In the rows, zero is written as 128.
The rows below come in pairs that one turn or mirror swaps. Which row does each named row swap with?
z166: [105 152 127 148 165  96 141 123 126 126 108  99 129 146 119 149 168 116
 160  79]
z420: [134 109  92 139 162  90 130 124  99 109 121 117 142 111  91  92 153 115
 123 107]
z870: [153 110  88 104 134 123 137 156 133  78 121 141 134 140 111 131 143 119
 143 137]
z716: [ 96 141 127 157 152 106 142 128 120 109  93  99 106 167 134 149 150 114
 149  83]
z342: [103 151 135 156 160  96 141 119 127 118 111  98 120 142 126 148 175 114
 157  85]
z519: [137 127  60 126 153 100 137 135  93  89 109 119 127 127 113 106 140 122
 122 113]
z70: [112 121 107 148 139 142 140 131 106 103  97 156  95 115 133 130 159 111
 126 106]
z941: [153 138  84 148 163 105 124 115 146  79 102  98 136 161  83 117 161 126
 159 111]
z676: [122 137  86 153 149 106 146 141 116  81  85  98  92 169 127 135 132 121
 139  98]
z539: [121 154 131 136 174  84 146 133 129 117 135 118 142 121 119 136 175 115
 158  93]
z425: [139 125 103 129 141 102 173 155 129  71  86 122 115 149  91 142 151 141
 159 118]
z370: [109 104 155 153 137 106 137 108 128 116 104  96 109 148  77 122 164 112
 155  95]
z971: [107  97 143 123 120 101 110 132 108 128 140 101 106 143 112 128 142 110
 138 111]
z534: [131 138 112 158 145 106  96 103 115 102 101  90 135 147  86 132 162 116
 153  96]
z432: [149 140  84 143 179 110 145 129 160  81  86 108 120 159  97 107 158 109
 149 104]
z671: [114 102 140 150 153 103 141 113 108 118 109 104 118 112  75 109 165 114
 145  87]
z154: [112  97 145 108 139 109 122 126 121 131 142 116 108 127 121 113 144  94
 132 112]
z287: [110 114 155 151 133 103 137 117 125 116 104  92 114 163  75 116 156 115
 161  97]
z691: [154 119  91 103 139 114 135 156 133  88 133 143 138 125 120 129 150 117
 143 140]
z413: [137 133 104 133 132 107 165 156 127  75  88 117 110 165  95 139 157 145
 164 122]
z821: [119  95 136 121 153 111 125 125 144 124 139 118 101 130 132 105 147  93
 116 104]
z686: [109 109 144 133 122  87 121 143 102 107 133  95 124 153  93 143 136 128
 153 111]
z424: [142 100 104 126 119 137 127 148 138  75  99 116 107 165  97 130 135 127
 150 129]
z468: [145 141  92 153 152  97 112 111 131  84  99  87 142 157  84 114 156 113
 158  99]
z134: [105  98 146 128 153 110 138 122 135 123 128 123  88 128 132 109 154  94
 121 109]
z631: [101  94 150 125 133 107 117 119 117 124 149 114 112 143 117 121 148 100
 130 110]
z836: [104 146 108 155 148 110 137 129 117  99  86 102  94 167 134 151 150 120
 146 100]
z793: [129 128  95 136 179 116 164 121 163  76  90 111 112 158 113 108 163 112
 138 102]
z141: [110 151 130 145 166  82 143 121 131 114 113 115 140 135 108 150 182 102
 155  87]
z334: [149 116 101 104 138 109 139 151 134  96 134 143 133 119 119 132 157 128
 149 145]
z64: [151 133  99 102 150 114 134 149 138  95 135 134 136 105 123 139 159 113
 142 133]
z204: [157 109  97 103 121 126 124 153 131  77 112 127 116 141 109 124 136 127
 145 136]
z357: [109 132 116 151 133 129 104 106 102 125 103 132 107 125 117 124 160  99
 123  94]
z185: [143 142  86 142 176 111 147 121 165  82  92 116 116 162 102 109 154 124
 149  97]
z881: [120 124 118 132 123  96 144 151 104  84 126  93 126 158  98 149 146 140
 175 120]
z348: [133 119  99 133 182 132 152 132 168 102  98 121 107 149 123 102 162 101
 139 102]
z347: [119 125 103 138 146 141 146 136 110 105  88 157  97 117 122 132 156 109
 122 110]
z964: [155 113  93  93 135 114 134 152 134  89 129 145 121 122 119 124 151 120
 141 136]
z52: [108  96 145 125 141 115 118 121 127 127 142 121 107 138 129 112 147  95
 125 111]
z553: [156 120  97 108 150 104 141 149 132  92 121 139 145 102 108 127 163 114
 147 134]
z469: [139 119 102 136 150 122 168 156 120  77  81 141  95 122  98 137 157 135
 144 108]
z136: [128  99 137 139 130 127 113 133 143  91  90 110 100 180  87 118 140 119
 150 111]
z344: [112  88 143 124 140 111 130 130 136 129 139 123 105 138 124 106 141  91
 133 118]
z341: [129 106 100 142 153  91 139 115  95 114 129 118 137 109  93  95 158 116
 127  99]

Swapped with z793: z141
Swapped with z204: z971
Swapped with z334: z344
Swapped with z348: z539
Swapped with z716: z941

The rows below come in pairs that one turn or mirror swaps. Which row does each named row swap with?
z307: [122 176 153 119 143 121 111 131 156 127 138 138 115 117 111 122 129 155
 122 147 135  96 126]
z263: [107 144 191 137 123 119 113 159 152 114 128 136 123 101 111 113 121  91
 148 152 124 105 132]
z642: [ 99 142 176 145 148 113 134 141 127 142 131 108 158 138 102 131 147 104
 134 155 133 127 142]
z654: [123 118 101 112 110 120 112 157 123 130 149 128  82 147 124 113 135 121
 133 138  98 122 157]
z943: [ 99 127 160 136 161 128 111 164 109 120 138 126  95 125 121 112 151 153
 157 130 138 115 145]
z268: [130 144 110 136  94 137 114 171 133 119 139 103  87 143 124 132 147 129
 113 123 108 141 156]
z643: [123  97 133 126 115 113 160 146 141 114 137 131 111 142 132 137 139  96
 132 152 135  91 126]
z878: [121 137 161 109 105 135 141 157 132 123 124 116  78 144 105 161 151 134
 142 108 116 116 141]
z685: [121  99 123 135 128 148 131 122 147 117 144  91 142 128 131 148 123 121
 112 153 108 101 159]
z16: [127 108 151 124 115 149  92 184 119 141 124 141 102 131 136 111 144 121
 106 142 106 125 124]
z961: [141 139 147 123 118  62 122 171 129 125 132 109 106 124 113 125 125 105
 134 150 114 132 141]
z558: [128 156 168 122 118 141 105 170 164 109 112  96 105 113  87 150 130 121
 121 152 114 111 138]
z856: [124 112 126 134 116 125  92 166 142 118 142  88 101 143 126 137 128 110
 135 150  75 126 125]
z876: [130 135 159 144 134 109  90 143 148 135 176 122  96 111  90 141 115 149
 139 129 133 121 130]
z150: [158 159 129 123 102 127 141 159 151 134 123 147 107 115 119 135 122 104
 111 165 135 139 136]
z119: [147 136 131 141 139 137 149 153 151 115 129 140 143 137 114 126 150 101
 111 161 126  89 129]
z205: [129 151 159 127 162 186 118 140 133 107 142 111 116 124 109 139 140 121
 122 153 135 101 125]
z535: [127 132 120 121 105 126 128 138 125 122 163 121 100 127 150 125 135 146
 111 134 138 116 171]
z664: [165  90 144 115 109 120 114 137 127 135 138 113 112 126 123 122 128 116
  93 144 143 143 142]
z898: [102 137 159 139 147 148 105 130 145 103 131 102 107 131 143 161 158 104
 132 153 146 143 150]
z882: [121  92 157 134  95 120  92 155 142 142 146  94 113 118 128 119 137 123
 128 131 123 129 175]
z279: [114 156 154 134 155 118 140 114 131 122 144 125 137 118 140 126 143 123
 123 142 162 105 143]
z11: [138 115 154 140 139 104 143 132 139 125 113 111  89 168 125 123 149 102
 140 114 124 130 127]
z681: [119 130 126 151 146 115 128 170 104 153 133 130 127 149 109 145 122 110
 135 145 119 143 113]
z97: [131  74 135 132 117 161 131 142 126 106 142  95 116 131 117 129 142 102
 125 131 122 104 142]
z428: [104 121 140 132 130 161 100 129 115 135 165 139 100 127  86 149 157  96
 146 157 133 116 134]
z625: [117 142 175 126 118 131  84 108 150 129 135 113 109 110 107 139 157 105
 126 142 154 149 142]
z351: [114 123 142 124 142 138  90 131 161 133 153 114 110 137 130  82 145 128
 140 115 109 117 133]
z303: [150  93 150 137 130  95 136 157 111 105 144 129  92 114 112 101 141 108
 115 148 122 122 141]
z455: [134 102 148 113 144 144 119 166 119 136 127 150  92 132 122 110 138 120
 117 136 164 127 136]
z552: [132 139 164 126 118 160 128 143 141 152 128 116 123 135  95 160 144 103
 110 141 169 126 148]
z944: [133 158 139 153 102 172 110 132 109 128 132 117 123 118 110 152 145 121
 124 130 122 148 131]
z506: [121 129 135 122 102 125 122 137 166 105 143 121  94 105 121 128 101 118
 106 148 110 163 118]
z168: [131 109 148  97 131 150 114 152 131 141 142 108  87 129 127 130 136 144
 135 159 102 149 169]
z178: [108 196 164 138 124 132 104 145 145 128 138 128 119 118 113 135 135 149
 125 137 118 118 134]
z504: [156 112 145 131 118 131 111 178 119 106 152  97 105 111 119 136 100 114
 111 159 129 140 138]
z165: [106 129 153 132 125 124 150 147 172 137 117 131  76 144 106 132 136 144
 106 134 108 144 128]
z600: [128 136 139 119 135 151 151 166 152 113 123 130  89 149 130 120 144 136
  99 165 107 135 119]
z286: [101 123 142 155 119 125  82 141 122 143 141 141 107 122 106 125 140  85
 153 126 137 149 133]
z770: [120 118 163 170 134 142 146 116 129 117 150 124 119 121  78 109 125 121
 124 124 103 132 157]
z400: [123 133 188 132 146 127 135 133 145 112 132 147 143 113  89 145 140 121
 113 156 138 120 120]
z833: [131 182 158 127 123 129 107 152 132 139 133 132 117 130 102 146 134  86
 126 153 121 150 171]
z241: [124 138 178 141 138 126 130 130 143 139 155 114 105 112 110 102  91 119
 146 130 140 127 114]
z810: [152 118 154 150 160 118 113 138 139 136 121 133 126 162 131 148 153 120
 107 120 116 126 143]
z374: [149 132 123 133 133  87 118 131 133 123 137 126 131 154 107 126 136 114
 127 145  87 109 154]
z812: [109 142 145 163 125 147 119 126 129  95 166 116 114 115  93 111 137 109
 149 158  90 134 143]
z60: [145 123 123 118 135 111 140 140 120 130 153 117 120 158 113 135 138 131
 121 152  91 112 173]
z74: [ 92 158 166 127 155 147 119 164 123 122 115 140 111 129 115 109 156 111
 130 131 118 137 169]
z769: [112 117 153 127 110  91 141 174 130 129 141  96 109 128 111 117 143 154
 123 143 141 108 127]
z6: [122 112 142 112  89 150 125 173 147 126 127 115  69 119 104 133 108 115
 124 139 107 133 136]
z164: [120 163 146 126 154 176 120 140 135 137 159 118 119 125 107 128 127 113
 124 153 128 142 178]
z300: [155 147 131 124 141 143 117 148 143 143 142 121 110 154  75 122 137  95
 123 126 129 123 108]
z494: [114 126 171 131 130 153 134 134 123 149 151 122 145 121 122 133  99 116
 137 124  96 128 153]
z529: [105 141 143 134 118 108 105 158 175 115 152 122 111 106 110 112 143 119
 155 165 106 101 138]
z211: [122 137 140 136 116 125 117 116 147 106 145 132 106 103 134 109 157 112
 152 149 124 123 187]
z59: [112 116 132 123 156 100 114 128 168 132 146 126 126 115 115 150 135 104
 150 167 136 131 118]
z875: [137 118 161 129 157 181 118 124 157 112 144 130 110 120 100 121 128 127
 142 120 128 105 159]
z161: [102 123 154 141 130 190 127 115 137 115 124 127 118 124 118 135 137  92
 131 128 120 125 160]
z437: [125  83 133 133 132 118 126 113 142 105 120 116 120 125 117 125 151 148
 130 126 141 125 146]
z244: [138 120 123 139 105 138 110 157 172 136 124 121  98 143 108 149 116 108
 135 117  93 139 119]
z301: [111  90 151 132 106  81 123 146 151 108 141 125 117 125 115 135 146 134
 125 143 102 124 127]
z298: [105 127  97 133 109 126 143 164 111 135 162 130 101 128 103 130 119 121
 120 137 125 133 136]
z107: [ 88 152 159 144 140 120 124 122 152 132 138 144 109 107 127 137 149  96
 125 160 141 142 111]
z646: [115 183 146 130 142 169 107 140 125 133 134 153 121 125 103 119 132 103
 126 138 128 126 143]
z467: [160 119 153 144 140 107 110 165 137  91 118 129 125  99 117 111 149 124
 118 127 136 114 123]
z331: [100 136 178 120 123 163 101 166 168 134 122 108 105 116 104 141 126  98
 132 149 121 135 116]
z100: [137 133 168 132 132 116 105 146 156 138 109 125 128 107  77 136 109 119
 130 149 133 159 119]
z109: [137 127 158 124 147 149 135 112 143  71 129 124 107 121 106 124 148 100
 117 140 122 145 160]

Swapped with z303: z107
Swapped with z178: z60
Swapped with z882: z552
Swapped with z301: z400
Swapped with z876: z810
Swapped with z600: z812
Swapped with z961: z279
Swapped with z161: z6
Swapped with z165: z770

The rows below come in pairs that one turn or mirror swaps. Which row does each named row swap with?
z998: [106 139 101 124 102 119 143 126 148 145 114  91 106 118 128 171 147]
z557: [106 137 134 131  84 156 135 158 104 154 143 128  91 113 117 121 141]
z745: [141 123 126 107 150  92 141 156 126 146 114 140 128  99 113 144 126]
z414: [122 131 125 119 105 144 119 157 129 143 146  94  86  86 136 111 126]
z474: [104 142 123 148  98 130 168 141 110 114 105 158 111 126 109 157 135]
z162: [106 127 119 128  91 132 122 143 163 134 106 111 119 112 137 164 129]
z188: [136 139  97 130 110 122 135 163 117 116 123 146  87 123 146  94 102]
z991: [136 163 142 129 142 132 179 145 126 117 131 123 110 119 108 155 127]
z114: [147 138 116 131 148 129 135 147 127 156 133 109 127 153 134 149 109]
z404: [112 133 131 135  91 160 121 153 116 148 157 107  96 113 129 119 130]
z729: [155 122 105 138 155 112 120 157 122 150 132 114 111 119 112 143 113]
z219: [124 128 107 134 107 129 112 167 160 126  94 149 121 109 152 132 114]
z665: [102 149 123 142  99 135 170 139 101 116 123 156 116 123 107 148 143]
z17: [151 138 117 149 155 102 142 147 133 121 111 136 101 109 108 157 112]
z206: [134 145 130 154 131 107 158 139 136 109  95 153 109 115 106 156 112]
z569: [131 124 100 104 107  98 148 124 104 152 143 106 105 131 118 142 153]
z130: [ 95 147 132 143  89 146 152 142  98 130 121 144  96 132 114 148 135]
z218: [122 126 105 135 104 122 112 170 138 129  91 146 102 111 144 123 102]
z359: [131 140 122 117 104 136 116 160 135 142 153  98  99  93 142 109 131]
z742: [ 94 134 118 129  99 123 135 129 162 135  99 108 118 112 131 161 135]
z390: [126 150 117 109 116 130 152 129 131 134 132 105 128 158 140 162 130]
z57: [148 169 124 130 130 125 175 141 105 114 143 115  91 116 113 127 136]
z628: [128 121 109 100 121  79 145 136 110 155 133 125 119 119 122 143 149]
z137: [114 126 111 137 105 131 112 154 162 132  90 149 117 110 139 142 109]
z958: [133 131 100 106 103 103 144 124  98 150 141 106 110 132 121 144 154]
z24: [129 128  94 119 109 106 143 128 110 144 140  97 103 141 120 156 155]
z90: [108 134 126 135  88 161 132 159  96 140 140 117  86 121 116 116 140]
z273: [117 123 117 126 106 122 110 161 162 127  91 147 114 108 139 139 110]
z909: [148 137  99 136 110 110 152 166 108 118 127 138  88 111 135  90 118]
z863: [159 120 110 127 160 126 124 159 119 145 133 117 115 130 125 138 111]
z913: [103 146 124 140 101 132 170 142 107 116 108 155 113 130 107 157 138]
z955: [148 161 114 136 122 121 171 159 102 117 145 123  87 116 125 105 133]
z551: [141 136 120 107 115 123 119 158 148 143 139  89  97  86 142 121 129]
z284: [136 148 117  96 105 103 129 140 162 135 117 102 112  95 141 142 133]
z105: [102 147 127 138  97 139 168 135 112 119 104 152 107 133 103 155 134]
z238: [158 157 113 138 115 127 163 148 100 115 136 129  73 120 127 104 122]
z423: [143 160 142 132 143 130 181 142 130 121 133 122 112 115 110 152 128]
z977: [120 129 111 130 105 133 107 163 159 133  91 141 118 108 141 142 112]
z988: [132 148 119 151 135 109 163 135 123 109  98 157 114 114  98 152 122]
z12: [146 132  97 136 101 123 124 166 108 119 115 142  91 111 140  97 105]
z110: [101 137 133 136  92 160 142 169  99 143 144 125  94 111 123 136 133]
z2: [154 126 114 130 154 133 127 160 122 157 140 114 125 137 127 142 109]
z949: [134 126  98 101 111  92 151 135 105 149 140 116 113 130 119 140 154]
z746: [101 141 117 147  89 139 165 141 105 123 108 159 110 131 103 153 137]
z662: [118 121 111 135 106 133 107 160 157 130  94 148 116 116 139 138 109]
z20: [136 150  91 130 103 119 129 162 122 119 117 151  87 116 149  97 110]
z481: [137 143 121  99 103 105 135 137 169 136 124 107 117  95 145 142 134]
z123: [157 119 114 127 158 126 128 157 126 155 137 113 110 133 122 138 105]

Swapped with z359: z955
Swapped with z551: z57
Swapped with z390: z745
Swapped with z114: z628
Swapped with z404: z909

